Each path below is one point turned by a fixed rotation once a step. After each direction that follows a path, write how fast that rotation turns it, in degrees each step (0 if it stays still).
Each turn is a multiple of 5 degrees from 10 to 175, or 0.
Each row of a path follows its step; steps can be skipped.
path 1
step 0: [  3 -13   4   6  16  -9   4  -5 -14  -1 -16   0   8  -2   0 -11  16 -12
   0 -14  -1  14   1   4   0   9  -2   1  -1  -5  -2   1  -4  -3  -4  -2
  -4 -14  10   9   2 -12  -7   7  -1   9 -15   4  -6   2 -14  15   8]
step 2: [  4   0   4  11   5 -13  11   5  -2 -12   8  16   3  -2  -5  17   3  13
   3  -1 -10 -16   7   8  17 -11  -1  -7  -4  -2   3  -7   2   2  -4 -15
  -1 -10   7  -1 -25  -3   6   5   1  -2   3   5  -5   8   0  -5   7]
step 3: [ -3   6   5 -11  -1  -1  -9 -11  11  -3   2   5   6  -6  -7  -4   7 -20
  -3  -9   4 -16  -8  -4   1   9  10  -2 -12  -1   4  -6  -6 -18   5 -10
  14  -3  15   3   0 -17  14 -14   3   9  -3  -2  -5  -7  -2  -4  -3]
step 7: [-18   8  -2   2  -4  -7  -8 -11  -4  -5   0  15  -1  -8   0   1 -13  13
   5  -5  13  -4  12   1  -6  -8  -3 -12  14  -1  -5  -1  -6   4  11  19
 -13 -13  -7  -6 -11  -2  -2   9 -18   3   2   7  -3  -4   3 -10  -3]
step 8: [ 10  -6  -7   5  13 -14 -19 -10 -16 -16  -2  15  -3   7  -4  -4  -7  -2
  -3   3   7   6  -2   6   1  19   2  -1  -4   9   2  -4  13  -4  -9   0
  15  -2   0  10 -10   3  14   2  -2   4  -8   9   1   1   8   5  11]
step 9: [-11  10  -9 -10  12  -4  -8 -14  -6   3   0  -8 -23 -11   6   2  17  -1
  -8  -8  -6  10 -11  -3   8   8  -3   1  -4  -2  -2  -4 -10  -2  -1  -8
   7  -1   8 -17   2  -7  -6  14 -14  -6   0  -9   4  -9  -4   3   0]
step 11: [ -5   2  -1  -6   4 -12  -3   8 -10   2   7   1   8  -6  -4  -9  18 -17
   0  22 -11  -5   7   3   1   2  15  -9   1 -23   5  -3   6  -9  -5  -7
   4   8   5   3 -19  -1  -6  -8   5   5   4   4  -2  -4   7   5   4]
step 12: [ -8  16  18  -3  -5   3   3  -2   6  -5  -9  -4 -16 -12  -2   2   0  -9
  -1   7   9  11  -6   2  -5  11   7 -18   7  -4  -8  -6   1  -7   8   1
  -9 -13   1   3  14   0  -2 -10   8  -4   5 -10  -6 -11   1 -20   2]
step 13: [ -3  -8  -7   8   9 -16   8   0  -1  14   1   5   2  -2 -16  -3 -11   4
   5   9  14   1   8  -7   9   7   8  -1  11   1  -6   5  10   4  11  -9
 -10  -3 -17  -7  -1  12  13   1   8 -17 -13   4   5   1  -7  -4   7]
step 15: [  1  10  -3   0   2  -3  -9   4   4  -6  19   1  -4 -10   8  -7  -4  10
   9 -18  14   6  22   8  -5   8  -3   3   4  -7 -11  -8 -15  11   7  -9
   4  -6  -3  -8  12   4  -9   5   6  10  10  -8   1   0  -5  -2  -4]
step 16: [  3  -8   0  15  15  -6   2  -3 -10 -17  -1  15   5  10  10 -10   3  16
   7  10  -6  -9  11   7   7  10  -1  -6   2  -2   8  -1   6   2  15  -2
  -9   3  -3   0 -14 -13   7  -7  -9   0  -4 -14  -5   2  -3   3 -14]
[-4 -1 -8  4  1  2 -1  1  5 -2  0  2 -1 -5 -1  3 -3  0  3 -2 -2 -1  0  2
  0  3 -1  0 -3  0 -3  1  2  1 -2 -1  4 -1  1  3 -1 -3  2  3  0 -3  0  2
  2  0 -1 -3  0]	60
[-2  5 -1  1 -2  1  0  1 -1  0  1 -2  5 -1  2 -2 -1 -3  0 -2  3  0  1  2
 -3  5 -1 -1  2 -1 -1  2 -2  1 -1  0  0 -1  1  4 -2  2 -5 -2 -1  2 -2  6
 -1 -1  4  5 -1]	100
[-3 -3  2 -1  3  0 -4 -4 -2 -4 -2 -2 -1  0  2  1  2  2  1  0 -2 -2  0  4
 -1 -1 -4 -1  3  2  2  2 -5  3  0 -4  1  2  4  2 -1 -1  3  2 -1 -1  3 -2
  0  2  1  5  4]	45
path 2
step 3: [ -9   4   6  23  -9   8   8  -4 -12  -5  -4 -18   7   0  13 -12   1  -1
   1  -3   4  -8  11  -5  -8  -5  -6 -14   6  -2  16 -12  16  -1   3   0
   5   6   4   5  -5 -17  17   1  -1   3 -19   0  11 -11   3   8   9]
step 4: [  0   4  13  -6 -18  13   0   2 -22  -9   0   7  -3  18  -2  -1  -9   4
   1   9  -9   3 -10  -2 -15   3   7   1 -10   5   7  -4  -4  -2 -11 -20
  -5  -3   8  17   8   7   5   6  13   7 -15  -5  -8  -2 -15  10   3]
step 6: [  2   9 -10  -4  -3   6   6   9  -7  -7   9 -12 -11 -18   5   4   0 -10
  -8  -8  13  -6  -2   6 -17  11   1   3 -11   1   4  -3  15  11  13  -1
  -3   5 -13 -13 -20  -6   6  -6  19  12 -10  -6  11  -6   2  -3  -3]
step 7: [  5   5  -1  14 -12   9  -2   9  -4  -9  -6  21   7   1 -17   4  10 -22
   0   0  -7  -2  -1  -3  -4  -7  -5  -7 -14  -1  -3 -14  -8  18   1   1
   4 -12   2   2  -5   5  -1  -6  28   3   0   7  -7   7 -13  -1  -7]
step 10: [  6   2   7   8  20   6   1   8 -11  -8  -8  12  -2  -4 -14 -25  -9   5
 -10   1   5   0  -1   2  -9   1   0  -9  -3   6   3 -22   2  12  -2  -6
   8  -2  12  10  -2   9   4   6  -1 -13 -14  -2 -15   7 -11  11  12]
step 11: [ -4 -11  22 -10  -1  17  11  -3  -3   2   1   5   9 -13   7   1   4  10
 -26   2   8   0  -6   0   3   3   9  -6  -1  -3   3  -1   4   4 -18 -22
 -20 -12   3  -9  -3  -4   7  -5   3  -6  -3   3   4  12  11   3   4]
step 12: [ 10  13  15  -8  -7   2  -3   4  -4   0  16 -11   6  -6  14   4  -6  -6
   7 -11   1   2  -1   3 -20   7 -24   4  11  -8   4 -19  13  10  -4  -7
  -2   0   9  -9   0 -11   1 -10   9  -4  -4  16   6  -2   4  -3 -12]
step 13: [ -2   8   0   0   5   1 -15  -2 -16  -5  11  12   3   6  -4  -5  -4   3
  -4  -3 -13  -4  18  15  -3  14  -8  -8 -25  -1   2   6   4   5   4  11
  -2 -13   7   5  -3  -6   5  -5  22   2 -21  11 -10   1  -3   4   4]
step 16: [ 13  -1   5   9  -6   5   8   3  -1 -14   0   4   9  -4 -17 -14  -2 -11
 -13  -4  -4  21   6  -2  -6  23  12 -23  10   4   0   0  -8   3  14   8
  -1  -9  -6   6  -6 -11  -4  -3   4   3 -13  -1 -11   8  -1   1   8]
step 17: [  1  -7  12  -4 -12  13   6   3  -8 -10  -5   3   7 -17 -17  -8 -19  -5
  -3 -19  13  -8  -4  -2   7 -11  -2   0   3 -12  -6   1  -6  -2 -20 -14
  -3  -3  -5  -9 -16  -6  -2  -6  -1  -1  -8  -4  -3 -16  -4  -2  14]
step 18: [  5   0   8   4  -2   9 -13 -17   5 -15   3   0   6  -3   7  -1  -5  -7
   3  -4   2  15  -1   4 -12 -13   0   6  -5  15   2  -4   0   0 -15  -7
   3  14  11   1  -7  -9   7 -16  19 -17  -5   8  25   3   3   8   2]
[-2  4 -5  1  3  0 -1 -3 -1  1  1  0  1 -4 -4 -4 -6  2 -1 -4 -3 -2 -1 -1
  1  2 -1 -3  1  1  0  2  2 -1  0  2  0 -2  0  0 -1  0  2  2  0 -1  0 -3
  2 -2 -2 -5 -5]	100
[-2  1 -1  3  3  0  0  1  3 -8  0 -3 -1  0  3  0  1  0 -2  2  1  2  5  5
  3  1 -1 -3 -3  3  0  3  1 -1 -1  0 -1 -3  0  1 -1 -3  4  1 -4  0  0 -1
  3  4  1  1  0]	140
[-3 -5  1 -2  2 -3  2 -2 -3 -2 -5  2  0 -3 -1  3  1  2 -6 -3 -2  2 -1 -1
  4  1 -1 -2  0 -3 -1  2 -4  2  2  3 -2 -1  3  2  2 -1  1 -2 -1  0 -1 -2
 -4 -2  4  2 -1]	125
[-1 -3  8  2  1 -2 -3 -2 -2  1 -1 -1 -2 -1  3 -2 -1  6 -1  2  3 -1  0 -1
  2  1 -2  3  2  3  3 -2  3 -2 -3 -1  0  1  2  4  0 -1  2 -2  2  2 -1  1
 -1  1 -3 -4 -3]	45
[ 7  0 -1 -2  1  2  4 -5 -2 -2 -4 -2  0  0  2 -1 -3 -1 -2  2  0  0 -1  5
 -2  0 -1  5 -3 -2  1  1  2 -1 -1  1 -1 -3  1 -4  4  1 -3 -4  1 -2 -1  0
  1 -1 -1  0 -2]	55
[ 1  3 -2 -2  2 -2  2  1  3 -3 -2 -1  5 -2 -2  1  0  1  2 -2  1  0  4  0
  0 -3 -2  1  1 -1  5 -2  3  2  1 -3  0  4 -1  1  5  1  1  0  0  1 -1 -1
 -5  0  0 -5  4]	160
[ 0 -1 -1 -1  4 -1  2  2 -5  1 -2  0  0 -1 -2  1  1 -1  3 -1  4  1  3  0
  0  0  1 -1 -3  2 -3 -2 -1 -4 -1  4  3  1 -1 -5 -3  2  4 -2 -3  0 -6  3
 -1 -2 -1 -3  2]	100
path 3
step 2: [ -2 -25   8  11  -4   8   3  14  -9  15   2   9   4 -10   3   8 -10  -5
 -10  -9  -7   2  14   1 -14   5   8   2  -2   8  -1  -2  -6   9   4   4
   0  13  -1 -10  -9   3  -7 -13  -8  -3  20  10   0   0  -6   7  -1]
step 5: [ -5   8  -5  10  -6 -10   0   3  -3   7 -10   8  16  -5   7 -16 -14  10
   0   8   2 -15 -15 -10  -2   2   3  11  -9  -6  -6   3   5  20  -7   5
  -7  -6  -2  -5   6 -12   6 -10 -15  -4   6  -4 -19  -2   6   3  -1]
step 6: [  3  -4   7  20   3  -3  10   4   0  -1  17  12   0   0  -4  -5  -1  -4
  13  -4   6  -9  -4  -5  -8  15 -18   6   4 -17  -7  -1   4   6  17   7
 -10  -7   2  -5  12   3   0   3 -12 -14  14 -10  -6 -13   2   2   5]
step 7: [  1  -5   6   1  -4  -2 -13   0  15 -12 -11 -14  -3  -3   3  -7  -7  -1
  -8   6   6  11  -1  -8  -8   5   5  12   1  -5 -17   5   0   0  21  -2
  -6  -6  -6  11  11   8   0   5 -10 -24   3   2  -7 -11   6   3  15]
step 8: [ -6 -13   9  15   4   2  -3  -3   3  -5  -1  -6  -6  12   0 -14  10   9
 -22   7   8  -9   4   4  -2  10  18  -1   9  -4  -3   0  -8  -9   3   6
  -4  -2  -2   4  10  -9 -13   5 -18  -8   8  -5   3   9 -14  14   0]
step 12: [ -7  -3  -5   8  11  -5  -6  -5  10  -3  -4 -13   5   3  -5 -12   4 -10
   2  -1   4  -5   5   1 -10  18 -20   0 -13  -2  13  -6  14   8  -8   8
  -8   2  14   8   5  -9 -12  -7 -12  -3  -3   2  -4  14   4 -10 -15]
step 13: [  2  10  -3  21  -5  -9 -11  16  11  -5   0  -5  -3  -9  -2   0   5  -2
   4   2   9   6  14  -1 -14  17 -15   4  -3   6 -10  -9   2  15  14  -2
  -2  -1   1   2 -10  -1   7  19   6   2  -1   3   8  13  -6  -6  -9]
step 14: [  1  23   2   3   6   0  -9  -7  -5  -9  -8   2   0   0  -3   3  -7  -5
 -14   5  13   0  -1   2  -5  -3  -1  15  -6  15 -17  -9  23  -5   5  -4
  -5  -9   3  -3  -2  -4  -2  10  -8  -2   0   1   1  23   0  16  -2]
step 15: [  2   2  22  -2   3   0   8  -2   4 -11  -5  14 -10   5   0   5   1   0
 -10  -5  10 -23  18  14   6  -5  -5  -2  -2 -10  -8 -18   7   4   5   6
   3 -15   2   1   7   3  -1  15   2   8  -8  -7 -13  11  -4  -3  -2]
step 16: [ -6  16  -4 -17   3  -8   6   8   8   9  -5 -17 -12   9  -3  -2  -5   3
  -4  -6 -11 -11  13  10  -3  -1  -5  13 -19   2 -16 -12  -1  -5  -1  -1
   5 -14   6  12  -5   2  -7   0  -4   1  -2 -10 -13  -7  -5 -10  11]
step 17: [  9  18   0  -1  -6  -1  -8  13  -3   7  17 -12  -8  18  -1  -7  -5 -11
 -13  -6  -8  -5  15   3   6   2 -10  -3   0   3   7  -4  -7 -11   6   6
   4  -5 -21 -11  -3   5   4   4 -15   4   0  -4  -5  -1 -16   1  -5]
[-1  1  0 -4 -3  5  2  3 -1  1  0  0  2  4  3 -1  0  1 -2  1 -2 -1  0  2
  0  1  1 -4 -3  0  3 -1  0  1  1 -4 -1  0  0 -3  1  3 -5  1 -2 -2  1  4
  6 -1 -2 -4  3]	45
[-2  0  2  0  1 -1  1 -2 -5  5  2  2 -1  3 -1  1 -1 -1  1  1  2  1 -1  1
  3  0 -2 -2  5  3  1 -1  4 -3  1 -1 -4 -2 -3  2  3  0  2 -1 -6  1  2 -1
  1  2  3 -5 -2]	125
[ 2 -5  2  2  2 -1 -4 -1  0  0  3 -6 -1 -1  0  1  1 -6  0  4 -1  0  0 -3
 -3  1 -2  0  0 -1 -2 -4 -2  0  0 -6  1  0 -3 -3  0  0 -3 -4 -2  1 -3  1
  0 -2 -2 -1 -1]	70
[ 0  2  3  0  0  3 -3  1 -1  0 -1  0 -2  1  1  0  4  2  1  2 -1  2 -4  1
 -1  0 -3 -2  3 -1 -2  1 -3  2 -5  4 -4  3 -2  2  3 -4 -2  1 -1 -5 -3 -2
  3 -4  1  2  1]	25
[ 0  1  5 -1  1 -2  3 -1  1 -3 -2 -1  0  0  0 -5 -1  3  0  2  3  1  0  1
  1  0 -2  0  0  0 -7  1  2  0  4 -1  4 -1  2 -6  0  1  1 -1 -1 -1  0 -6
  4  0  2 -1  1]	45
[ 3  3  5 -2 -1 -2  0  3 -1  1  2 -1  1  1 -6 -2 -4  1  3  0  1 -5  0  3
 -4 -1  2  1  2 -1 -1  0  2  4  0 -4 -5  4 -1  2 -2  1 -1  0  1  0 -2  1
 -1  1  0  1  0]	35
[ 1  4  0 -5  3 -3  1  0  2  5  0  2  0  0  1  0  2 -1  3  2  0  2  4  2
  1 -2  2 -5 -4 -3  1  1 -4  0 -1  2 -2  1  0 -3 -4 -1  3 -5 -4  0 -2 -2
 -3 -1 -3  1  0]	55
